[[125 146 140 121 111]
 [144 122 112 126 145]
 [112 135 149 133 112]
 [116 111 126 146 139]
 [114 132 151 133 115]
 [108 126 149 139 115]
 [116 114 128 146 142]
 [111 112 132 149 134]
 [111 114 133 148 132]
 [134 111 115 132 147]
 [131 107 114 138 148]
 [128 150 138 120 109]]
:
[[128 150 138 120 109]
 [125 146 140 121 111]
 [144 122 112 126 145]
 [112 135 149 133 112]
 [116 111 126 146 139]
 [114 132 151 133 115]
 [108 126 149 139 115]
 [116 114 128 146 142]
 [111 112 132 149 134]
 [111 114 133 148 132]
 [134 111 115 132 147]
 [131 107 114 138 148]]

[[136 154 114 132]
 [146 138 127 146]
 [138 133 127 120]
 [133 119 149 138]
 [121 130 144 121]]
:
[[121 130 144 121]
 [136 154 114 132]
 [146 138 127 146]
 [138 133 127 120]
 [133 119 149 138]]

[[153 125 123 132]
 [117 140 121 121]
 [120 142 148 112]
 [154 126 122 132]
 [131 144 115 134]]
:
[[131 144 115 134]
 [153 125 123 132]
 [117 140 121 121]
 [120 142 148 112]
 [154 126 122 132]]

[[141 141 153]
 [116 118 125]]
:
[[116 118 125]
 [141 141 153]]

[[125 117 112]
 [128 124 132]
 [134 102 127]
 [136 141 130]]
:
[[136 141 130]
 [125 117 112]
 [128 124 132]
 [134 102 127]]

[[130 133 127 145 141 144 124 130 131]
 [124 129 135 120 135 139 142 141 117]
 [139 126 124 125 131 124 137 116 131]
 [131 125 124 127 127 124 126 119 129]
 [143 134 138 131 143 134 149 127 136]
 [136 111 124 127 133 138 138 116 124]]
:
[[136 111 124 127 133 138 138 116 124]
 [130 133 127 145 141 144 124 130 131]
 [124 129 135 120 135 139 142 141 117]
 [139 126 124 125 131 124 137 116 131]
 [131 125 124 127 127 124 126 119 129]
 [143 134 138 131 143 134 149 127 136]]
---
[[134 124 125 117]
 [117 136 117 131]
 [124 133 111 101]
 [129 126 121 126]
 [127 129 114 110]
 [135 124 123 113]
 [107 150 133 122]
 [117 136 139 148]
 [129 127 106 113]
 [127 128 115 138]
 [121 137 139 123]]
:
[[117 131 101 126 110 113 122 148 113 138 123]
 [125 117 111 121 114 123 133 139 106 115 139]
 [124 136 133 126 129 124 150 136 127 128 137]
 [134 117 124 129 127 135 107 117 129 127 121]]

[[130 108 111 136 120 111 149 143 125 132 123 137 123 118 140 118]
 [116 102 107 128 133 130 128 116 129 125 116 134 129 115 114 125]]
:
[[118 125]
 [140 114]
 [118 115]
 [123 129]
 [137 134]
 [123 116]
 [132 125]
 [125 129]
 [143 116]
 [149 128]
 [111 130]
 [120 133]
 [136 128]
 [111 107]
 [108 102]
 [130 116]]

[[143 143 140 144 139 149 145 141]
 [143 141 142 143 142 144 142 143]
 [143 149 139 145 139 156 144 141]
 [140 145 141 146 141 148 139 143]]
:
[[141 143 141 143]
 [145 142 144 139]
 [149 144 156 148]
 [139 142 139 141]
 [144 143 145 146]
 [140 142 139 141]
 [143 141 149 145]
 [143 143 143 140]]

[[143 137 135 153 132 142 134 134 139 137]
 [135 139 136 138 133 136 136 136 135 139]
 [134 134 133 139 130 135 139 134 133 134]
 [140 132 138 134 138 139 142 134 135 137]
 [151 133 137 138 146 142 138 130 136 132]
 [136 138 136 135 136 138 135 136 134 140]]
:
[[137 139 134 137 132 140]
 [139 135 133 135 136 134]
 [134 136 134 134 130 136]
 [134 136 139 142 138 135]
 [142 136 135 139 142 138]
 [132 133 130 138 146 136]
 [153 138 139 134 138 135]
 [135 136 133 138 137 136]
 [137 139 134 132 133 138]
 [143 135 134 140 151 136]]

[[129 124 131 135  99 133 138 125 146 136 149 152 142]
 [111 117 115 127 116 132 114 122 109 119 141 151 142]
 [138 135 132 142 139 145 138 150 147 144 145 147 120]
 [101 128 119 129 108 110 109 110 114 110 139 134 143]
 [115 111 119 122 144 115 147 143 130 125 101 134 109]
 [129 129 143 135 106 137 134 119 143 151 142 118 116]
 [107 115 115 110 124 113 133 129 140 142 136 139 137]]
:
[[142 142 120 143 109 116 137]
 [152 151 147 134 134 118 139]
 [149 141 145 139 101 142 136]
 [136 119 144 110 125 151 142]
 [146 109 147 114 130 143 140]
 [125 122 150 110 143 119 129]
 [138 114 138 109 147 134 133]
 [133 132 145 110 115 137 113]
 [ 99 116 139 108 144 106 124]
 [135 127 142 129 122 135 110]
 [131 115 132 119 119 143 115]
 [124 117 135 128 111 129 115]
 [129 111 138 101 115 129 107]]

[[126 128 131 128 127 128 132 131 131 126 125]
 [124 128 135 126 129 132 129 133 126 121 127]
 [125 124 120 130 135 132 128 134 131 123 119]
 [130 128 113 128 129 127 132 129 131 132 129]
 [129 127 110 128 118 120 128 127 129 126 136]
 [130 133 133 129 131 130 129 129 123 131 139]
 [132 125 100 127 127 131 124 127 129 123 122]]
:
[[125 127 119 129 136 139 122]
 [126 121 123 132 126 131 123]
 [131 126 131 131 129 123 129]
 [131 133 134 129 127 129 127]
 [132 129 128 132 128 129 124]
 [128 132 132 127 120 130 131]
 [127 129 135 129 118 131 127]
 [128 126 130 128 128 129 127]
 [131 135 120 113 110 133 100]
 [128 128 124 128 127 133 125]
 [126 124 125 130 129 130 132]]

[[119 134 132 115 131 112 124 107]
 [114 134 131 119 131 112 123 107]
 [131 134 129 119 128 112 126 116]
 [129 137 129 120 128 113 126 124]
 [119 134 131 116 131 114 126 107]
 [113 133 131 119 132 112 122 106]
 [128 134 132 119 130 112 126 123]]
:
[[107 107 116 124 107 106 123]
 [124 123 126 126 126 122 126]
 [112 112 112 113 114 112 112]
 [131 131 128 128 131 132 130]
 [115 119 119 120 116 119 119]
 [132 131 129 129 131 131 132]
 [134 134 134 137 134 133 134]
 [119 114 131 129 119 113 128]]

[[125 141 133 137]
 [106 128 130 120]
 [128 139 129 141]
 [123 127 116 124]
 [118 131 123 118]
 [129 137 126 143]
 [124 120 121 122]
 [115 118 117 120]
 [146 145 123 103]]
:
[[137 120 141 124 118 143 122 120 103]
 [133 130 129 116 123 126 121 117 123]
 [141 128 139 127 131 137 120 118 145]
 [125 106 128 123 118 129 124 115 146]]
